In the rows, zero is written as 128.
The rows below fall into families. The same turns and mirrors carry the whole set onto itself and the rows of a family onto each other. For each named row, which other rows are in its family? Write them in the order they are listed.
These 28 rows form 7 families of 4 rows each.
sitim: 146 124 155 130 121 144 164 130 132 124 145 130 114 99 151 90 140 95 112
 138 137 114 85 121 91 116 140 117 125 135 134 92 153 156 145 135 172
 151 122 111 136 114 124
setem: 139 120 150 126 132 166 139 105 127 113 124 132 127 114 123 121 152 128
 120 129 163 142 102 106 145 159 160 120 164 125 148 127 124 139 124 114
 124 136 103 110 109 108 88
nari: 140 118 154 120 121 139 153 126 141 121 151 126 117 93 138 97 137 92 109
 135 121 122 82 115 93 118 156 117 120 138 135 97 157 161 137 130 181
 153 128 122 134 116 110
zuset: 148 118 145 122 130 166 139 106 126 101 120 128 122 122 115 113 151 129
 104 127 182 137 107 109 142 160 153 125 154 126 142 133 128 151 120 120
 137 151 98 106 103 93 97
Fep: 150 111 144 131 124 133 157 123 136 119 152 126 123 104 144 101 144 98
 106 142 116 115 78 128 100 109 149 122 126 141 134 95 159 155 137 125
 183 153 138 117 129 113 110
ril: 139 85 128 106 96 102 129 136 147 121 139 122 133 125 129 111 164 129
 107 148 144 145 100 132 125 127 145 122 121 154 120 141 162 104 139 130
 134 131 86 144 141 108 117
zile: 124 108 132 135 106 148 134 98 136 121 127 118 149 107 107 122 139 93 90
 111 133 144 122 147 120 118 123 142 124 134 108 127 139 169 108 104 116
 106 113 129 145 145 102
Vibet: 137 118 140 132 136 170 122 104 128 103 125 143 133 121 113 121 149 125
 124 134 169 135 93 119 144 155 150 132 158 129 138 132 123 158 114 125
 128 141 102 101 116 95 95
nesef: 131 108 145 151 110 142 133 99 140 126 127 121 136 113 117 132 138 84
 106 114 137 148 133 156 122 131 123 142 131 126 108 119 144 161 109 105
 127 107 109 136 155 138 111
lag: 142 95 123 111 101 107 118 127 143 129 129 141 147 130 122 116 167 131
 101 157 147 131 89 146 121 122 139 117 110 153 129 133 149 101 131 124
 145 143 91 126 148 112 128
sare: 147 120 140 122 132 166 132 100 134 100 120 141 126 114 110 122 153 133
 116 132 165 137 109 106 146 148 149 125 159 116 135 120 121 146 123 121
 129 150 100 98 106 104 103
Kazo: 144 115 163 128 116 136 150 128 140 119 156 124 118 106 135 94 144 101
 100 131 133 119 89 109 87 129 150 115 121 145 148 94 160 165 144 127
 174 144 133 121 136 118 117
let: 147 117 146 127 132 178 126 96 134 104 128 135 134 128 111 118 161 116
 124 124 170 126 95 115 144 164 153 122 151 128 146 120 125 148 118 120
 140 148 96 91 122 99 96
repu: 159 109 159 131 120 143 164 119 129 120 151 129 118 103 148 89 149 102
 100 122 128 115 90 117 95 127 142 109 125 137 139 97 153 163 142 132
 178 150 132 116 134 114 121
bar: 133 90 126 102 89 99 126 132 128 123 135 143 139 130 127 113 157 126 105
 152 148 137 98 135 120 130 142 125 118 144 130 128 150 97 137 129 139
 139 94 138 138 111 129
Vut: 121 93 133 106 93 108 121 140 132 127 136 146 145 121 126 110 165 126
 107 148 143 138 81 137 128 131 148 122 114 156 124 133 151 107 134 126
 134 137 99 132 148 103 124
dofe: 146 121 140 125 131 171 146 106 128 107 119 134 131 124 120 115 158 132
 105 127 170 129 99 119 147 151 160 109 159 127 143 134 126 150 114 120
 124 134 98 100 113 104 87
luvun: 159 120 146 131 122 135 157 113 135 119 156 121 124 100 148 95 150 88
 102 132 130 124 76 130 104 125 143 117 134 137 141 91 159 154 140 131
 180 149 121 118 125 111 104
tem: 126 111 144 139 111 161 133 92 126 133 123 115 132 115 119 113 139 104
 94 111 133 152 133 153 121 127 116 141 132 140 115 125 124 163 119 107
 119 114 114 124 150 147 115
Zop: 131 90 126 111 102 100 114 134 139 135 130 134 146 126 122 117 154 124
 111 149 155 140 88 134 116 128 138 126 118 144 133 126 145 95 140 123
 147 146 94 138 140 112 128
daz: 129 113 139 133 109 145 124 97 135 126 134 100 147 117 119 128 141 102
 102 111 128 158 125 153 125 125 116 138 123 138 106 115 137 167 107 106
 132 114 108 136 155 139 110
bogo: 135 92 128 99 86 98 126 129 138 126 134 143 130 127 129 111 156 128 105
 141 149 130 97 133 117 121 152 127 118 155 119 128 156 101 149 138 134
 139 90 131 135 109 120
nus: 131 99 144 143 114 168 137 103 136 128 130 112 140 124 121 117 134 107
 102 107 135 150 124 150 112 127 116 136 113 138 110 128 131 156 111 103
 123 105 102 137 155 149 118
demun: 127 111 143 142 104 156 142 95 136 134 125 124 135 118 115 120 151 93 93
 118 133 147 136 151 118 124 111 139 126 132 102 125 134 165 108 107 123
 113 107 124 151 138 114
tekek: 149 127 156 120 123 149 153 120 144 122 154 125 116 101 144 90 147 108
 104 132 136 112 78 119 82 114 148 114 120 148 134 104 159 164 140 137
 174 145 125 112 130 128 110
Figum: 141 125 142 129 132 167 128 104 128 104 122 136 137 112 120 123 154 129
 121 132 165 131 95 112 145 153 154 115 150 130 137 133 115 154 113 124
 125 144 97 98 108 101 94
ziri: 129 82 123 107 102 107 122 138 142 132 139 141 154 134 125 115 154 123
 116 143 143 139 94 140 120 133 146 120 111 146 117 130 145 107 135 133
 140 136 81 134 150 102 112
ditip: 142 110 144 137 109 157 133 98 146 128 121 118 143 116 125 125 148 99
 103 115 130 147 132 151 121 118 119 141 128 127 98 118 142 166 99 112
 126 108 102 128 159 136 108

Same family as repu: zuset, daz, ziri
Same family as bogo: Fep, Vibet, tem
Same family as sare: sitim, zile, Vut
Same family as luvun: ril, let, nus
Same family as Figum: nari, bar, demun
Same family as dofe: Kazo, Zop, ditip

The rows below fall into families. The same turns and mirrors carry the whole set onto itself and the rows of a family onto each other. For each named row, which other rows are in its family? Write them in the order they are listed.
These 15 rows form 3 families of 5 rows each.
H: 83 153 116 126 121 109 133 123 111 102 116 157 119 104 112 134 109 129
 130 88 122 112 124 150 150 137 99 129 137 116 132 122 103
Y: 145 119 116 121 137 94 107 126 111 116 114 153 147 136 138 152 93 133
 138 146 149 126 120 107 121 112 136 147 141 127 131 150 77
S: 138 112 120 109 142 105 113 116 112 117 103 155 153 120 144 148 90 125
 140 136 149 119 110 130 113 122 142 135 147 144 121 163 87
W: 93 135 110 145 122 103 134 124 103 111 114 174 111 107 115 120 103 134
 132 107 121 120 118 147 157 129 99 115 126 112 133 125 90
N: 123 133 95 129 144 159 128 126 113 119 139 130 128 133 130 120 104 147
 149 114 117 134 113 102 159 131 134 114 122 96 144 130 128
Q: 119 106 124 153 147 110 104 125 116 102 134 143 127 145 102 138 143 141
 139 122 139 118 136 154 134 142 125 135 177 123 134 124 104
D: 118 141 98 127 102 155 134 112 93 135 111 133 157 163 127 128 107 133
 137 127 129 98 152 138 126 118 150 134 141 132 138 127 113
V: 126 118 117 138 159 123 104 119 121 88 132 144 131 134 101 157 132 139
 136 128 125 131 145 151 127 138 122 129 178 107 142 132 98
J: 138 118 112 118 131 97 99 108 106 125 98 149 147 136 123 152 79 136 138
 130 132 120 121 129 117 108 131 138 142 131 133 161 77
F: 119 137 88 133 129 152 124 113 101 116 126 146 126 123 140 147 104 146
 148 107 131 133 113 96 155 146 133 121 115 99 142 137 130
K: 86 139 110 135 132 107 143 128 98 112 112 154 128 107 105 133 92 124 134
 102 136 123 111 163 149 138 102 105 132 113 122 112 106
A: 116 133 99 116 120 161 152 140 103 129 103 135 154 151 140 130 104 127
 132 131 126 105 145 150 122 123 155 141 138 140 131 142 110
E: 120 125 87 132 149 161 137 135 99 116 119 124 127 131 135 143 92 141 141
 108 126 139 101 120 151 139 133 114 113 100 134 139 130
P: 120 104 119 144 162 125 114 115 111 102 135 147 132 126 108 154 128 136
 144 134 150 123 134 157 130 150 127 116 179 123 125 121 104
T: 116 141 104 109 111 150 138 135 103 143 101 143 144 157 131 126 102 144
 127 134 125 99 147 137 144 114 141 147 141 145 140 128 108

Same family as E: S, K, A, P
Same family as J: H, D, V, F

The rows below fall into families. The same turns and mirrors carry the whole set onto itself and the rows of a family onto each other. For each named row, which other rows are in its family? Write them in the order they are listed.
These 32 rows form 4 families of 8 rows each.
sapim: 169 149 113 116 130 124 143 156 126 94 115 134
bavu: 147 146 135 159 159 135 164 145 129 123 129 155
saru: 145 120 141 125 131 132 121 103 108 112 131 134
lus: 134 130 118 150 129 141 123 139 114 128 100 157
Gak: 156 160 100 122 144 127 143 139 120 87 104 134
Dume: 158 143 134 149 138 139 98 147 136 113 127 136
Timob: 139 124 129 113 121 124 118 103 128 109 116 130
Soge: 143 114 139 124 114 135 135 118 119 110 125 125
Zis: 130 144 135 158 168 126 147 126 135 116 137 148
Zizav: 164 148 132 139 121 100 144 111 141 105 135 162
tep: 139 136 114 158 131 145 115 146 127 119 96 146
nuz: 150 162 123 130 156 131 103 135 150 111 128 131
pevo: 153 150 139 126 127 100 148 131 126 124 137 154
Lobaz: 154 142 108 122 150 116 135 147 114 82 121 141
Zade: 172 116 117 138 129 142 161 127 134 88 117 161
Mir: 161 118 110 135 129 148 150 117 148 79 116 139
lipu: 127 128 115 143 137 145 136 122 135 131 94 149
Zepi: 158 127 114 155 127 124 157 112 145 79 123 156
bevu: 169 124 113 151 137 136 149 116 143 74 127 157
fodo: 149 159 112 133 143 127 149 145 115 95 102 124
Rogi: 148 156 131 138 116 102 145 112 139 120 131 157
kop: 164 122 147 121 131 139 117 107 112 113 121 128
fut: 154 154 139 130 116 114 154 122 146 117 141 138
gapo: 133 116 116 145 153 141 122 131 118 114 102 159
lokas: 169 149 133 134 164 134 111 145 143 104 142 140
Pum: 161 150 126 143 140 145 102 144 144 103 135 127
gop: 172 142 135 136 140 159 138 113 162 123 117 148
tam: 186 150 130 127 143 151 133 109 141 121 112 160
Favom: 142 154 125 158 163 132 165 125 128 101 123 132
miv: 134 149 133 162 155 139 164 127 126 111 132 134
tevoz: 180 140 141 127 149 142 131 94 135 123 112 155
kigut: 166 143 119 130 157 147 128 109 157 116 106 160

Same family as tam: saru, lus, Gak, bevu, Rogi, Pum, miv
Same family as Zepi: Dume, Zizav, tep, fodo, kop, Favom, tevoz

The rows below fall into families. The same turns and mirrors carry the whole set onto itself and the rows of a family onto each other. For each named row, which other rows are in its family? Write them in the order they are listed.
These 15 rows form 3 families of 5 rows each.
mig: 139 127 118 129 135 127 125 128 152 161 136 144 135 146 137
Natat: 116 112 113 106 110 114 121 114 125 115 138 109 117 113 98
bokim: 142 125 128 133 153 157 129 129 126 98 161 144 117 139 140
rem: 116 118 134 108 139 124 155 120 106 117 158 121 115 125 93
saso: 114 108 115 108 141 158 112 133 124 96 144 111 113 124 127
dular: 115 117 134 135 131 148 134 143 118 103 179 113 102 132 128
zasip: 121 117 129 115 138 124 167 125 105 127 150 120 107 142 102
Nute: 132 119 114 139 113 143 99 132 142 102 157 121 114 126 144
motub: 140 130 135 132 145 126 161 126 125 147 155 146 122 153 124
Ratu: 139 132 128 128 141 128 121 122 154 154 151 154 144 137 130
Kis: 118 110 110 108 112 117 135 119 118 120 126 104 109 129 104
Vumar: 124 115 105 119 107 117 110 125 148 148 126 114 124 132 126
kamug: 135 132 143 130 147 125 156 123 125 138 170 150 127 140 114
savo: 120 119 113 118 112 119 100 121 155 148 141 123 136 119 120
Lupim: 117 119 128 129 147 159 108 148 147 132 164 126 125 135 147

Same family as zasip: mig, motub, Kis, Vumar
Same family as saso: bokim, dular, Nute, Lupim
Same family as Natat: rem, Ratu, kamug, savo

